In the data rows, zero lies at 4.5, halfway between 4 and 5.
Here are some numbered points:
[9 2 3 2 9 5 3 1 2 2 3 3 8 3 5 2 9 3 9 4 2 6 2 3] 0
[4 5 2 5 4 6 5 3 5 4 2 4 3 8 6 5 4 5 2 6 3 3 9 5] 1
[5 3 3 5 6 4 3 3 6 6 4 7 4 8 6 4 3 5 5 3 2 4 5 4] 2
[4 5 6 5 2 4 5 3 4 5 4 3 3 4 5 5 4 4 4 4 5 5 6 4] 3
[4 5 5 5 2 3 4 4 5 5 5 4 4 5 4 5 4 4 4 4 6 4 5 4] 4
[4 6 4 4 2 5 4 3 6 9 2 5 7 6 5 4 7 3 6 5 8 6 4 3] 5
[6 2 4 2 4 3 3 4 2 2 9 3 4 3 4 3 4 6 2 4 3 3 3 5] 6
[6 2 2 2 6 5 3 4 6 4 2 8 9 6 4 4 5 5 6 4 2 6 3 4] 7
[5 6 4 5 4 6 4 4 6 6 2 5 6 4 5 4 5 4 5 5 3 6 3 4] 8
[6 3 2 1 9 5 5 2 2 2 3 4 4 2 3 4 6 5 5 6 5 5 3 4] 9
[6 4 5 3 5 5 4 5 4 3 3 4 5 2 3 5 5 4 4 6 3 6 2 6] 10
[4 6 4 3 4 3 5 2 3 7 5 3 4 7 5 3 5 3 9 3 7 5 6 2] 11
[4 5 4 4 4 6 5 6 6 6 3 7 5 4 4 6 4 4 5 4 4 5 4 5] 12
[4 5 7 5 2 4 5 2 5 5 2 3 3 8 9 5 7 4 3 4 4 4 7 4] 13
[6 5 5 4 4 6 4 5 7 4 2 5 8 3 4 5 6 3 5 5 3 8 2 4] 14
[3 6 5 7 2 4 5 5 7 7 4 4 4 4 5 5 4 4 2 4 4 4 6 4] 15
[5 2 2 2 6 5 4 5 2 2 4 5 5 5 3 5 4 7 2 7 4 3 4 6] 16
[5 4 5 7 3 6 4 8 3 7 5 4 5 5 6 3 4 4 6 4 2 4 3 4] 17
[3 4 3 3 2 3 5 4 4 6 6 5 4 9 4 5 5 5 3 4 9 3 9 3] 18
[4 5 2 3 4 4 4 3 7 7 2 7 5 6 4 5 5 4 8 4 5 5 5 3] 19
[4 6 3 7 5 5 6 5 4 5 4 4 4 5 5 5 3 4 4 5 4 4 4 5] 20
[4 5 3 4 5 5 6 5 2 4 8 3 3 5 3 4 3 4 4 5 5 3 4 4] 21
[3 3 2 4 2 5 5 4 3 4 3 4 5 9 5 4 5 6 2 6 6 3 7 4] 22
[4 3 3 4 3 5 5 4 2 3 5 2 3 6 4 4 5 5 2 6 6 3 5 5] 23
[3 4 2 6 2 6 6 7 2 4 7 3 5 5 3 5 4 4 2 8 9 3 4 4] 24
[3 9 8 9 1 4 7 7 7 6 4 4 2 4 4 9 3 4 3 5 5 4 7 6] 25
[5 5 3 6 4 7 4 3 5 4 2 4 5 6 6 4 5 5 3 6 3 4 5 6] 26
[6 5 5 4 5 5 4 3 5 5 2 5 6 3 5 4 6 3 6 4 3 7 3 4] 27
[3 6 2 2 6 5 6 5 7 4 2 9 4 4 2 8 4 5 6 4 7 6 5 5] 28
[5 4 9 4 4 2 4 2 2 3 6 2 3 2 5 3 6 3 4 3 6 5 4 3] 29
[4 6 7 4 4 4 6 3 3 4 4 3 2 6 6 5 4 4 5 4 4 4 7 4] 30
[5 3 2 4 6 5 4 4 3 3 6 5 5 3 3 3 4 5 3 5 4 3 3 5] 31
[3 7 3 6 4 6 5 4 5 4 2 4 3 7 6 5 4 5 3 5 2 3 7 5] 32
[4 5 6 4 2 3 4 6 5 5 5 5 4 4 4 5 4 4 4 4 4 4 4 4] 33
[5 3 4 4 9 4 4 4 7 4 4 6 4 5 5 5 3 6 6 3 1 5 4 5] 34
[4 3 2 2 3 4 4 5 4 4 3 6 5 9 4 5 4 7 2 4 3 3 5 5] 35
[4 3 3 3 3 5 5 5 2 5 9 4 4 3 4 3 4 4 6 4 6 4 4 3] 36
[5 7 4 6 4 6 5 4 4 6 3 3 5 3 4 4 5 3 5 6 5 5 3 4] 37
[4 5 9 5 2 4 4 5 7 4 2 5 5 3 5 6 5 5 3 4 2 6 5 5] 38
[5 2 3 2 5 3 4 2 2 2 4 3 4 7 6 3 5 6 4 4 3 3 5 4] 39
[4 2 3 2 3 3 4 4 3 4 9 4 5 5 4 3 4 5 4 3 7 4 4 3] 40
[4 3 1 3 3 4 6 5 2 3 5 4 5 4 2 5 4 5 2 9 9 3 3 4] 41
[3 6 4 8 3 5 6 5 5 4 4 4 3 4 5 7 3 5 2 6 4 3 6 6] 42
[3 6 3 7 3 5 5 4 5 4 4 3 3 6 5 5 3 6 2 6 3 3 8 7] 43
[5 5 9 5 4 4 5 2 3 3 6 2 3 3 6 3 4 3 5 4 4 5 4 4] 44
[3 6 6 5 2 3 5 3 4 5 3 3 2 9 8 6 4 5 3 4 4 3 9 4] 45
[4 2 2 3 3 4 4 6 3 7 8 4 6 7 3 3 4 4 6 3 5 3 3 3] 46
[5 4 4 3 3 4 4 3 4 4 2 4 7 3 4 4 7 3 5 5 7 6 3 4] 47
[3 7 4 7 2 5 7 7 3 6 5 4 3 6 4 7 3 4 2 6 9 3 8 5] 48
[6 3 7 2 6 5 3 4 4 2 3 6 5 3 5 4 5 6 4 4 1 6 3 6] 49
[5 2 2 2 4 5 4 5 3 2 4 5 6 6 4 5 5 7 2 7 3 3 3 5] 50
[4 9 8 9 3 8 5 6 6 6 3 4 3 3 7 6 3 4 2 6 2 4 4 9] 51
[5 3 3 3 6 5 3 4 6 7 3 6 6 9 6 4 4 5 8 2 2 5 5 4] 52
[4 6 5 9 2 5 4 6 6 6 3 5 5 3 4 5 4 4 3 6 3 5 4 5] 53
[6 5 4 2 9 4 6 2 2 4 6 2 3 3 4 3 4 3 9 3 4 5 4 3] 54
[4 3 4 3 3 4 5 4 2 3 6 3 3 7 5 4 4 5 2 5 4 3 5 5] 55
[4 4 7 5 3 3 4 4 4 5 5 3 3 6 6 4 4 4 4 4 4 4 6 4] 56
[3 7 5 7 1 6 5 5 6 8 2 4 4 8 7 7 5 4 4 5 6 4 8 4] 57
[4 5 6 7 5 5 5 6 4 5 7 4 3 3 5 5 3 4 4 4 2 4 4 5] 58
[4 7 6 3 9 4 7 2 3 3 4 4 2 4 6 6 3 4 8 4 2 5 7 6] 59
[4 7 3 4 4 4 6 4 3 4 3 4 3 5 4 6 4 4 3 5 5 4 6 5] 60
[5 2 2 2 4 6 4 4 3 3 4 5 7 6 3 4 5 7 2 7 4 3 3 5] 61
[4 4 4 5 3 4 5 5 3 4 7 3 4 4 4 5 4 5 3 4 4 3 5 5] 62
[5 3 2 2 4 5 3 5 5 5 3 7 7 5 4 4 5 6 4 4 2 4 4 4] 63
[5 3 5 5 2 4 4 3 2 4 8 2 4 5 6 3 5 4 2 5 4 3 5 4] 64
[4 4 6 3 2 4 4 3 4 5 3 3 4 5 5 4 6 3 5 3 5 5 5 3] 65
[4 3 3 3 3 5 5 4 2 3 6 3 3 6 4 4 4 5 2 7 5 2 4 5] 66
[5 3 2 2 5 5 3 3 5 3 2 5 6 5 5 4 7 5 4 5 3 5 4 5] 67
[4 9 6 9 3 8 5 5 6 5 2 5 3 4 8 6 3 5 2 5 2 3 6 7] 68
[4 4 5 4 3 4 5 7 2 4 9 2 3 3 3 4 4 4 3 6 9 3 3 4] 69
[5 2 2 3 3 5 3 7 4 5 3 7 9 7 3 4 5 5 3 5 5 4 3 3] 70
[6 4 4 4 4 6 3 4 6 5 3 6 8 4 5 4 6 4 4 4 3 5 3 4] 71
[3 4 4 6 2 4 5 7 4 5 6 3 4 4 4 5 4 4 2 5 9 3 4 4] 72
[5 5 8 3 6 4 5 2 2 4 5 2 3 3 6 3 5 3 7 4 4 5 4 3] 73
[5 6 4 7 4 6 5 5 5 4 4 6 5 3 4 5 4 4 4 6 4 5 3 5] 74
[4 4 3 4 4 5 4 4 6 4 3 6 6 3 4 5 4 5 3 5 2 5 4 6] 75
[2 6 4 6 1 4 6 8 5 8 3 7 3 8 4 8 4 5 2 6 9 3 9 4] 76
[4 7 3 7 5 6 5 9 6 9 5 9 6 4 3 5 2 4 9 3 4 7 2 3] 77
[4 3 4 4 3 4 5 4 2 2 7 3 3 3 4 4 4 6 2 6 3 3 5 6] 78
[4 5 8 7 2 4 4 2 5 4 2 4 4 6 9 4 6 5 2 5 2 4 6 5] 79
[6 4 5 3 5 6 4 4 5 3 2 6 6 2 4 4 6 4 4 6 3 7 2 5] 80
Which two points above are nearest to each new point? Their numbers follow each, nearest first.
[4 5 4 3 6 4 5 3 4 3 4 4 3 3 4 5 4 4 5 5 5 5 5 4] 60 3
[4 8 8 9 3 6 4 5 8 6 2 4 3 5 9 6 4 5 2 5 2 4 6 7] 68 51
[4 4 4 5 2 4 4 5 4 5 6 3 4 4 4 4 5 4 2 5 7 3 4 3] 72 4
[3 5 3 3 2 4 5 6 5 6 3 5 5 6 3 6 5 4 5 4 9 4 5 4] 4 72
[4 8 5 9 3 6 5 4 7 5 2 4 5 3 6 5 4 4 3 6 2 4 4 6] 53 68
[3 5 2 2 4 4 6 4 9 5 2 9 5 6 3 9 5 6 4 5 8 6 6 5] 28 19
[4 6 5 5 5 4 6 2 4 3 6 3 3 3 5 5 4 4 3 4 5 4 6 5] 3 62
[5 3 6 3 4 4 4 4 3 4 3 4 5 4 5 5 5 5 5 4 2 5 4 5] 49 10
[6 3 2 2 9 6 3 6 6 3 2 9 9 4 3 5 4 6 6 4 2 7 2 6] 7 63
[6 6 9 5 5 5 4 7 6 5 3 4 4 2 5 4 4 4 9 3 2 9 3 5] 27 14
[5 6 5 4 5 5 4 4 9 6 1 9 8 3 4 6 5 4 5 4 3 9 3 5] 14 8
[4 5 4 6 6 5 4 4 6 4 3 6 4 3 4 5 4 5 3 5 3 5 4 6] 75 74
[4 5 6 2 6 2 5 1 3 5 9 2 2 6 6 2 5 3 9 2 8 4 7 2] 11 73
[4 5 4 3 6 3 6 2 4 4 5 3 3 4 4 4 4 4 6 3 5 4 6 3] 30 3
[5 5 9 4 6 5 4 7 5 5 2 6 4 3 4 5 4 4 8 3 2 9 2 5] 27 14
[4 5 3 6 7 6 5 6 4 3 6 4 3 3 5 5 2 6 2 5 2 3 4 7] 58 20
[4 3 4 4 5 4 4 4 4 4 7 4 4 5 4 4 3 5 3 3 3 4 4 4] 62 31
[3 5 2 2 3 5 5 4 5 6 3 6 6 8 3 5 5 5 4 4 9 4 6 4] 18 22
[5 2 2 3 3 5 3 5 3 4 7 4 7 5 4 3 5 5 2 6 5 3 3 4] 61 31
[5 2 2 3 4 5 5 4 2 2 7 3 4 3 3 4 4 7 2 8 4 2 4 6] 78 66
[5 6 5 2 9 3 8 1 2 2 6 2 2 3 4 4 3 4 9 3 4 5 5 4] 54 59
[5 6 4 4 5 8 4 6 8 5 1 8 7 3 4 6 5 4 5 4 2 9 3 6] 14 12
[7 4 6 5 7 5 3 3 7 4 2 6 7 2 5 4 6 4 5 4 2 7 2 4] 27 80
[4 5 3 8 4 9 5 5 3 4 3 4 4 7 6 5 4 5 2 6 2 3 5 6] 26 32
[4 5 2 4 3 5 6 7 3 4 6 4 4 5 3 5 3 4 4 5 6 3 4 4] 21 62
[7 2 5 1 7 3 3 4 2 3 5 4 4 6 4 3 5 5 7 3 2 5 3 3] 39 49
[6 3 6 2 7 4 4 4 4 4 2 5 6 3 4 4 6 4 8 4 3 8 3 4] 27 80
[5 5 8 3 3 4 5 4 4 5 3 4 4 4 5 4 5 3 6 4 4 6 5 3] 65 3
[4 6 3 3 4 4 4 3 5 7 3 4 5 6 4 4 5 3 9 3 7 5 5 3] 11 19
[5 6 9 6 2 4 5 3 3 4 4 2 3 2 5 3 6 3 4 4 5 5 4 4] 44 29
[4 7 6 9 4 6 5 5 7 5 2 5 3 6 7 6 3 6 2 4 1 4 7 8] 68 32
[5 3 3 3 5 4 3 3 6 3 2 7 6 4 4 5 5 6 3 5 2 5 4 6] 75 67
[6 2 4 2 4 4 3 5 2 2 7 4 6 3 3 3 6 5 3 5 3 5 2 4] 6 31
[5 3 3 4 3 5 3 4 6 5 3 5 7 3 4 4 7 4 3 5 3 5 4 4] 71 75
[4 5 6 5 3 4 3 5 9 5 2 8 8 3 4 5 6 4 5 4 3 8 3 4] 14 71
[4 4 5 5 3 4 4 6 5 5 4 6 4 4 4 5 4 5 4 4 3 5 4 4] 33 12
[4 3 4 4 3 4 5 3 3 3 5 3 4 4 6 4 5 5 2 7 5 3 6 5] 23 66
[4 5 5 5 3 5 4 5 9 4 2 7 5 3 4 6 5 5 3 5 3 5 4 5] 75 12
[4 4 5 5 5 4 6 5 3 4 9 3 2 4 4 4 3 4 5 3 5 3 4 4] 21 62
[3 5 3 4 1 5 6 7 5 6 3 5 4 7 3 8 4 5 2 6 9 3 7 5] 76 48
[2 9 5 9 1 4 6 7 6 6 4 4 3 4 5 8 4 4 2 7 9 3 8 5] 48 25
[4 9 5 9 2 8 4 7 9 6 2 7 6 3 5 7 4 4 3 7 4 5 4 6] 53 68
[5 3 4 4 3 4 4 3 2 2 9 2 4 4 5 3 5 5 2 5 4 3 4 4] 64 6
[5 3 3 3 8 5 4 5 2 4 9 3 3 6 4 3 3 4 6 3 3 3 4 4] 21 36
[5 2 3 2 5 3 4 3 4 2 3 5 6 4 5 4 6 6 2 5 2 4 4 5] 67 50
[3 6 2 4 1 4 5 5 8 8 2 6 5 9 4 8 6 5 3 6 9 4 9 4] 76 57
[8 3 9 3 8 5 3 5 4 3 4 4 5 2 5 3 4 4 9 3 1 8 2 5] 49 27
